Each row has a name. After each piece below comes the name of the row it's from, unless a question asks for something else. Each question is about the rows just above it.

[ 23.7   5.9 -10.5 -29.0  30.6  -0.3] -> givi
[ 22.3  12.3  87.4  17.5 -23.8  -0.9] -> libar
[-40.7 -26.0 -53.2   8.5 -28.1  -1.2] -> peb
[-17.0 -10.2   5.3  16.7 -30.8  -2.1] -> vit
[-17.0  16.7 -10.2   5.3  -2.0 -30.8] -> ziz
[-19.0  31.5 -19.6  34.0  50.8  12.8] -> Nubak
Put [ 12.8  50.8  34.0 -19.6  31.5 -19.0] back in order: which row is it? -> Nubak
[ -2.1 -17.0 -30.8   5.3 -10.2  16.7] is which row reordered? -> vit

[ 16.2  13.3  -7.4  27.2   7.5  36.7   8.7 -11.9 -68.9   6.0 -10.0  16.0
  -0.7  21.9   3.3  -4.0  -3.4  -4.2  -2.6 -19.0  18.3 -16.7  -3.5]  Muz
[  6.0  -2.6  13.3  -4.2  36.7 -68.9   7.5  16.3 -11.9  21.9   3.3  16.0
 -10.0 -19.0  -7.4  -0.7  27.2  -3.4  18.3  -3.5  -4.0 -16.7   8.7]  Rudok
[  3.4   7.5  -3.5  16.0  -0.7 -16.7  -3.4  -7.4  36.7 -68.9  18.3 -19.0
   6.0  16.2   8.7  -2.6  -4.2 -11.9  13.3  27.2  21.9  -4.0 -10.0]  Nubak
[ 14.0  -2.8 -32.8   5.3   6.5 -34.0  -8.6 -14.6  -0.5  -4.7  11.9 -11.3
  -8.6  -2.9   7.2  -3.5   4.7   0.0  -4.8 -11.4 -26.5   9.1 -10.7]  pozi
Put [-68.9 -19.0 -16.7 -11.9 -10.0  -7.4  -4.2  -4.0  -3.5  -3.4  -2.6  -0.7
   3.3   6.0   7.5   8.7  13.3  16.0  16.2  18.3  21.9  27.2  36.7] back in order: which row is it? -> Muz
[ -3.5 -16.7  18.3 -19.0  -2.6  -4.2  -3.4  -4.0   3.3  21.9  -0.7  16.0
 -10.0   6.0 -68.9 -11.9   8.7  36.7   7.5  27.2  -7.4  13.3  16.2] is which row reordered? -> Muz
Which row holds these entries in another order? [ -2.6   6.0 -16.7  36.7  16.2  27.2  -7.4  21.9 -68.9  -3.4  16.0   7.5
  -3.5  -4.0 -10.0  18.3  -0.7  -4.2   8.7   3.3  13.3 -19.0 -11.9] -> Muz

[ -8.5   7.5   2.7 -53.0 -33.4 -10.6 -13.6  13.2]  Nubak
[-12.8 -53.0   2.7  -8.5 -50.1   7.5  58.1  27.3]  peb
[-24.9   7.6  31.7  -1.8  79.1  27.6  29.3  12.2]  libar
[ -8.5   7.5   2.7 -53.0 -50.1  27.3  58.0 -12.8]  Muz
[-22.2  26.1 -38.5 -50.5  36.3 -14.9 -71.7 -25.9]  gib
[  2.6 -31.5   3.7  53.1  21.6 -43.3 -44.1 -19.8]  gupo
[ 27.6  12.2  31.6 -24.9  29.3   7.6  -1.8  79.1]  givi
[-24.9  -1.9   7.6  31.7  27.6  29.3  12.2  79.1]  Rudok
Which row holds these entries in another order? [  7.5  -8.5 -53.0 -50.1   2.7  27.3 -12.8  58.0] -> Muz
Which row holds these entries in another order? [ 12.2  29.3  27.6  79.1  -1.8  31.7   7.6 -24.9] -> libar
[ 12.2 -24.9   7.6  31.7  -1.8  79.1  27.6  29.3] is which row reordered? -> libar
Which row holds these entries in another order? [ 79.1  12.2  29.3  27.6  31.7   7.6  -1.9 -24.9] -> Rudok

[ 18.4  65.3 -20.2 -50.2  -4.5 -91.3  67.6 -59.1  39.4  27.7 -52.7 -12.2
  16.2  66.7 -11.9  35.0  62.8  75.0 -35.1 -23.4 -26.3  82.3 -73.3   1.0
  39.4   9.9  34.8 -24.6 -41.6  53.4  -7.4] : Nubak
[-49.6 -71.6 -15.8  -2.8  75.2  10.5 -34.6  23.6 -27.6   1.2  15.1 -15.7
  12.8 -21.1 -83.9  -4.4  -2.4  91.6 -77.8 -97.8 -17.1  10.1  39.0  25.9
 -11.8   6.0  46.3  26.6  16.2  54.3  53.6] : peb
[-52.6  34.8 -41.6   1.0 -23.4 -59.1 -24.6 -20.2  67.6  53.4 -11.9 -35.1
 -73.3 -50.2  16.2 -12.2  -8.1 -28.8  11.4  27.9   4.9 -64.5 -29.2  56.6
  46.1  30.1 -15.8  51.7  44.7  31.2 -19.8] : pozi
[-52.6  34.8 -41.6   1.0 -23.4 -59.1 -24.6 -20.2  67.6  53.4 -11.9 -35.1
 -73.3 -50.2  16.2 -12.2  65.3  -7.4  27.7  18.4  75.0  39.4 -91.3  35.0
  82.3  62.8   9.9  39.4  66.7 -26.3  -4.5] : gupo
[-49.6 -71.6 -15.8  -2.8  75.2  10.5 -34.6  23.6 -27.6   1.2  15.1 -15.7
  12.8 -21.1 -83.9  -4.4  -2.4  91.6 -77.8 -97.8 -17.1  10.1  24.2   1.6
 -10.1  14.7  76.3   8.2  10.2  25.5  89.7] : ziz
[ 46.3  15.1 -15.7  10.5  26.6  39.0  -2.4 -15.8 -97.8 -34.6 -17.1 -71.6
 -77.8  53.6 -49.6  91.6 -27.6  25.9   1.2   5.9 -11.8  23.6  16.2  -4.4
 -21.1  10.1  54.3  12.8 -83.9  75.2  -2.8] : bano
[ 16.2 -28.8  51.7 -23.4 -59.1  67.6 -12.2  11.4  -8.1 -52.6 -11.9   0.9
  31.2 -64.5 -73.3  30.1 -15.8  46.1 -20.2  53.4  27.9 -50.2 -41.6  56.6
 -19.8   4.9  34.8 -35.1 -24.6 -29.2  44.7] : Rudok
Which row holds these entries in another order? [ 53.6  54.3  16.2  26.6  46.3   6.0 -11.8  25.9  39.0  10.1 -17.1 -97.8
 -77.8  91.6  -2.4  -4.4 -83.9 -21.1  12.8 -15.7  15.1   1.2 -27.6  23.6
 -34.6  10.5  75.2  -2.8 -15.8 -71.6 -49.6] -> peb
Which row holds these entries in another order? [-15.8  51.7  44.7  31.2 -19.8 -52.6  34.8 -41.6   1.0 -23.4 -59.1 -24.6
 -20.2  67.6  53.4 -11.9 -35.1 -73.3 -50.2  16.2 -12.2  -8.1 -28.8  11.4
  27.9   4.9 -64.5 -29.2  56.6  46.1  30.1] -> pozi
[-91.3 -73.3 -59.1 -52.6 -50.2 -41.6 -35.1 -26.3 -24.6 -23.4 -20.2 -12.2
 -11.9  -7.4  -4.5   1.0   9.9  16.2  18.4  27.7  34.8  35.0  39.4  39.4
  53.4  62.8  65.3  66.7  67.6  75.0  82.3] is which row reordered? -> gupo
Put [ -4.5 -26.3  66.7  39.4   9.9  62.8  82.3  35.0 -91.3  39.4  75.0  18.4
  27.7  -7.4  65.3 -12.2  16.2 -50.2 -73.3 -35.1 -11.9  53.4  67.6 -20.2
 -24.6 -59.1 -23.4   1.0 -41.6  34.8 -52.6] back in order: which row is it? -> gupo
Put [-23.4  18.4   1.0 -11.9 -12.2   9.9  75.0  34.8 -91.3  67.6 -52.7 -26.3
 -24.6 -41.6  65.3 -59.1 -35.1  82.3  39.4  16.2  53.4  -7.4  39.4  -4.5
  27.7 -50.2 -73.3  66.7  62.8 -20.2  35.0] back in order: which row is it? -> Nubak
Which row holds these entries in another order? [-20.2  44.7  51.7 -19.8  67.6 -29.2  31.2 -64.5  30.1 -23.4  27.9  -8.1
 -41.6 -11.9 -24.6  46.1  56.6 -59.1   4.9 -50.2 -15.8 -28.8  34.8  11.4
 -35.1   1.0 -12.2 -73.3  53.4  16.2 -52.6] -> pozi

[ 58.1  23.3 -43.6  23.1 -67.5 -14.5  24.2  61.6  35.4  14.5 -61.4 -19.9
   3.4 -27.5  29.1] -> gupo
[-19.9 -67.5  29.1  23.1  35.4 -43.6  24.2 -27.6  23.3  14.5 -61.4  58.1
   3.4  61.6 -14.5] -> peb
[-52.0  90.3 -52.9  -0.5  12.4  29.4  46.9   1.9  -1.5 -18.9  12.7  20.9
  22.8 -55.9  15.0] -> Nubak
Put [-43.6  23.1  58.1  24.2  35.4  23.3 -14.5 -27.5   3.4 -19.9 -61.4 -67.5
  29.1  14.5  61.6] back in order: which row is it? -> gupo
[-67.5 -61.4 -43.6 -27.5 -19.9 -14.5   3.4  14.5  23.1  23.3  24.2  29.1
  35.4  58.1  61.6] is which row reordered? -> gupo
[  3.4 -27.5  29.1  58.1  23.3 -43.6  23.1 -67.5 -14.5  24.2  61.6  35.4
  14.5 -61.4 -19.9] is which row reordered? -> gupo
Which row holds these entries in another order? [-14.5  61.6   3.4  58.1 -61.4  14.5  23.3 -27.6  24.2 -43.6  35.4  23.1
  29.1 -67.5 -19.9] -> peb
[  3.4  24.2  35.4  29.1  23.3 -43.6  14.5 -27.6 -61.4  58.1 -19.9  61.6
 -14.5  23.1 -67.5] is which row reordered? -> peb

[-16.0 -17.5  31.0 -24.7] : Muz
[  3.7 -92.0  42.8  23.9] : pozi
[-24.7 -16.0  30.9 -17.7] : gupo
[-17.6  31.0 -24.7 -16.0] : ziz
[-17.6  30.9 -16.0 -24.7] : givi
Put [-24.7 -17.6 -16.0  31.0] back in order: which row is it? -> ziz
Which row holds these entries in another order? [-24.7 -17.6 -16.0  30.9] -> givi
Which row holds these entries in another order? [ 31.0 -24.7 -16.0 -17.6] -> ziz

[  5.7 -27.3 -53.2  45.0  62.5  30.7 -32.1  16.4  70.2] = libar
[  9.5 -11.5 -46.3 -25.8 -66.1 -77.4  64.4 -33.9   3.1] = Nubak
[-12.7  50.4  20.0  44.2   8.4 -37.1 -12.1 -28.7 -32.5] = bano
[-11.5   3.1  64.4   9.5 -46.4 -66.1 -25.8 -77.4 -33.9] = vit
[ 13.6  58.6 -22.7  59.3  28.9  -5.3  23.3   2.5 -36.1] = Rudok
[-15.7  55.8 -14.8  38.9  45.1   3.7  -6.8  24.7  -6.1] = pozi
[  5.7 -27.3 -53.2 -32.1  30.7  62.5  16.5  70.2  45.0] = Muz
[ 57.2 -14.6 -55.1  12.8  -3.3  33.5  66.4  15.6 -19.1] = ziz
[  4.1 -37.4  -6.8 -33.0 -11.4  16.1   2.9  10.5  21.1] = givi
[  2.9  21.0  -6.8  10.5  16.1 -11.4 -37.4 -33.0   4.1] = gib
Which row holds these entries in another order? [ 21.1  10.5   4.1 -11.4  -6.8  16.1 -33.0   2.9 -37.4] -> givi
[-33.9 -11.5   3.1  64.4   9.5 -46.4 -66.1 -25.8 -77.4] is which row reordered? -> vit
Put [  3.1  64.4   9.5 -46.4 -66.1 -25.8 -77.4 -33.9 -11.5] back in order: which row is it? -> vit
Which row holds these entries in another order? [ 45.0  70.2  16.5  62.5  30.7 -32.1 -53.2 -27.3   5.7] -> Muz

[ 2.9 -3.2 -1.2 -0.8 -4.2 -0.5  3.2] = givi
[-52.0  43.4  -3.0  17.3  91.8  -3.3 -47.0] = ziz
[-48.0 -18.1 -52.6  14.3   3.5  29.4  45.0] = Nubak
[ 43.2  23.6 -61.4 -63.1  19.3 -83.0 -66.4] = peb
[-18.1 -52.5 -48.0  29.4  45.0   3.5  14.3] = bano
[-52.5 -48.0 -18.1   3.5  14.3  29.4  45.0] is which row reordered? -> bano
Which row holds these entries in another order? [ 14.3   3.5  45.0  29.4 -48.0 -52.5 -18.1] -> bano

[ 29.6  27.4 -12.4  33.1 -34.6  28.9  33.8 -11.1  29.4  26.6  21.2  32.8
 -18.0] : ziz
[ 15.8   5.2  -7.2 -35.5 -31.8 -24.5  -0.1  11.5 -39.0  39.0  -6.2 -28.4
 -48.4] : Nubak
[ 66.7  37.9 -46.5  38.3 -61.4  56.7  43.5  11.3  60.5  74.3  69.2  48.9
 -22.2] : vit
[-39.0  -6.2  15.8   5.2  39.1 -24.5  -7.2 -31.8 -35.6 -28.4 -48.4  11.5
  -0.1] : Muz
[-29.0  14.5  -0.6  33.4  33.4 -14.6  12.0 -40.3 -24.3 -12.3 -44.8  29.5
  -9.5] : givi
[-14.6 -29.0  12.0 -24.2  33.4 -12.3  33.4  -9.5 -44.8  29.5  14.5  -0.6
 -40.3] : pozi
[-29.7  48.6   7.6   0.7  34.1  22.7 -33.3 -18.4  20.9  -7.6   9.5 -19.1
  -5.0] : Rudok
[-18.4   7.5  -5.0  34.1  22.7   0.7  20.9 -33.3 -19.1   9.5 -29.7  48.6
  -7.6] : gupo
[ 31.4 -11.2 -12.6 -20.4 -36.8  12.5  -8.6  41.5  32.1  18.4  48.4 -32.6
  -2.2] : gib
[-39.0 -48.4 -28.4  39.0  15.8 -31.8  -7.2 -24.5  -6.2 -35.6  -0.1   5.2
  11.5] : bano
[ 20.8 -15.7   2.5 -27.6 -12.8  -7.0 -21.4  34.4  10.2  -4.8  26.4 -38.7
   2.5] : peb
[-24.5  39.0 -39.0  11.5  15.8  -7.2  -0.1 -31.8 -28.4   5.2  -6.2 -35.6
 -48.4] is which row reordered? -> bano
Which row holds these entries in another order? [-29.0  12.0 -24.2  33.4 -12.3  33.4  -9.5 -44.8  29.5  14.5  -0.6 -40.3
 -14.6] -> pozi
Which row holds these entries in another order? [-48.4 -39.0 -35.5 -31.8 -28.4 -24.5  -7.2  -6.2  -0.1   5.2  11.5  15.8
  39.0] -> Nubak
Put [ -0.1 -39.0  -6.2  15.8   5.2  39.1 -24.5  -7.2 -31.8 -35.6 -28.4 -48.4
  11.5] back in order: which row is it? -> Muz
Put [-44.8 -40.3 -29.0 -24.3 -14.6 -12.3  -9.5  -0.6  12.0  14.5  29.5  33.4
  33.4] back in order: which row is it? -> givi
Put [ -7.6  48.6 -29.7   9.5 -19.1 -33.3  20.9   0.7  22.7  34.1  -5.0   7.5
 -18.4] back in order: which row is it? -> gupo
Which row holds these entries in another order? [-48.4 -39.0 -35.6 -31.8 -28.4 -24.5  -7.2  -6.2  -0.1   5.2  11.5  15.8
  39.0] -> bano

[ -1.5 -46.0  33.9 -28.6  21.8  37.7  42.9 -51.3  47.0 -44.6   7.6 -10.5
  23.4  -5.2   7.4  -4.2  69.2  15.3 -25.2 -29.8 -16.4  17.6  17.6  69.8
  17.8 -19.7 -62.7  -4.3   0.3 -26.3 -11.7 -67.5  65.5] = Muz
[ 48.0 -50.4 -16.4  -3.2  -6.7  56.6  18.7  55.1  21.7 -32.3 -59.4  40.7
   9.6   4.2 -16.3 -33.6  37.9  -0.9 -14.6  40.3 -14.9   8.0 -67.6  25.7
 -10.5 -24.5 -72.4 -53.1  55.1   1.2 -22.7  69.3  21.3] = vit
[-59.4 -67.6  55.1 -72.4  55.1  -6.7  37.9 -16.4  40.7   9.6 -22.7 -24.5
 -14.9  18.7  21.3  48.0 -16.3 -33.6 -32.3 -14.6   4.2  21.7   1.2  40.2
  -0.9  -3.2 -10.5   8.0  69.3  25.7 -50.4  56.6 -53.1] = Rudok
[  5.2  -4.3  -9.4  62.7 -48.1  -7.2  64.3 -61.0  -2.1  -0.2  67.4 -22.1
   6.1  39.3 -16.0  32.3  43.5  46.2  17.6  19.6  13.6 -30.8 -15.0 -32.8
 -52.6  19.8  35.4 -70.8 -58.2  31.2 -25.4 -17.1  -3.0] = libar
[ -1.5  -5.2 -10.5  69.2 -46.0  -4.3  69.8 -51.3  -4.2   0.3  65.5 -25.2
   7.4  23.4 -16.5  21.8  47.0  42.9  15.3  17.6  17.8 -28.6 -11.7 -29.8
 -44.6  17.6  33.9 -67.5 -62.7  37.7 -26.3 -19.7   7.6] = gupo
[ 13.4  -1.7   8.5  27.0 -59.0 -19.1  11.5 -65.2  15.7  -3.8  68.6 -36.6
  -4.3  92.6 -31.3  45.8  35.6  42.5  17.6  21.9  -8.3 -31.9  -9.3 -23.6
 -74.8  26.9  55.7 -66.2 -37.6  10.5 -21.0 -10.0 -47.8] = gib
Put [-47.8  13.4  -1.7   8.5  27.0 -59.0 -19.1  11.5 -65.2  15.7  -3.8  68.6
 -36.6  -4.3  92.6 -31.3  45.8  35.6  42.5  17.6  21.9  -8.3 -31.9  -9.3
 -23.6 -74.8  26.9  55.7 -66.2 -37.6  10.5 -21.0 -10.0] back in order: which row is it? -> gib
Which row holds these entries in another order? [ 65.5 -67.5 -11.7 -26.3   0.3  -4.3 -62.7 -19.7  17.8  69.8  17.6  17.6
 -16.4 -29.8 -25.2  15.3  69.2  -4.2   7.4  -5.2  23.4 -10.5   7.6 -44.6
  47.0 -51.3  42.9  37.7  21.8 -28.6  33.9 -46.0  -1.5] -> Muz
[-62.7  37.7 -26.3 -19.7   7.6  -1.5  -5.2 -10.5  69.2 -46.0  -4.3  69.8
 -51.3  -4.2   0.3  65.5 -25.2   7.4  23.4 -16.5  21.8  47.0  42.9  15.3
  17.6  17.8 -28.6 -11.7 -29.8 -44.6  17.6  33.9 -67.5] is which row reordered? -> gupo
[ 21.3  69.3 -22.7   1.2  55.1 -53.1 -72.4 -24.5 -10.5  25.7 -67.6   8.0
 -14.9  40.3 -14.6  -0.9  37.9 -33.6 -16.3   4.2   9.6  40.7 -59.4 -32.3
  21.7  55.1  18.7  56.6  -6.7  -3.2 -16.4 -50.4  48.0] is which row reordered? -> vit

[ 18.3   8.3 -11.3 -19.4  -5.4  14.7  19.8   1.5 -18.5 -19.3   1.8  22.0
  18.0  -6.7 -24.5 -15.6  12.1  26.7  11.7 -18.2 -27.6  -7.0  22.4  27.1
   1.2 -26.7 -25.5   5.3  30.8  22.1 -12.0 -33.3 -17.4] : gupo
[  9.3  29.4  16.1 -16.1 -31.2 -11.3  21.6  31.3   5.6 -27.2 -30.7   0.4
  31.5  27.4  -8.9 -36.4 -23.1  15.6  37.7  18.5 -23.2 -39.3  -9.9  30.4
  37.8   2.8 -36.3 -35.6   5.8  41.6  30.0 -15.2 -44.0] : Muz
[-71.2 -15.9  58.0  65.8   0.7 -64.3 -58.4  13.8  71.1  47.7 -29.2 -74.1
 -35.7  42.7  73.2  21.8 -54.6 -69.8  -6.8  64.3  63.2  -9.5 -71.3 -52.6
  24.3  74.5  41.2 -38.9 -75.0 -26.6  51.5  72.1  12.2] : peb
[ 57.5  43.7 -18.8 -58.7 -32.6  30.3  59.0  20.8 -39.1 -55.2  -9.7  46.8
  50.0  -2.5 -51.1 -42.2  13.7  54.1  33.4 -24.2 -54.1 -23.6  32.9  51.7
  12.7 -39.4 -46.5  -1.3  44.8  40.6  -8.9 -47.6 -33.2] : Rudok
Which row holds these entries in another order? [-71.3  58.0 -38.9  41.2 -74.1  65.8  13.8 -69.8  71.1  47.7 -54.6  51.5
  72.1  12.2 -64.3 -75.0  -9.5   0.7  -6.8 -58.4  42.7  21.8 -71.2  24.3
 -29.2  64.3 -26.6  73.2  74.5  63.2 -52.6 -35.7 -15.9] -> peb
[ -8.9 -23.2 -30.7   0.4  21.6  41.6 -36.4  18.5  15.6  29.4 -36.3 -23.1
  30.4   5.8 -35.6 -27.2  30.0 -44.0 -16.1 -31.2  31.3  27.4   9.3 -15.2
 -11.3 -39.3  37.7  16.1   2.8   5.6  31.5  -9.9  37.8] is which row reordered? -> Muz

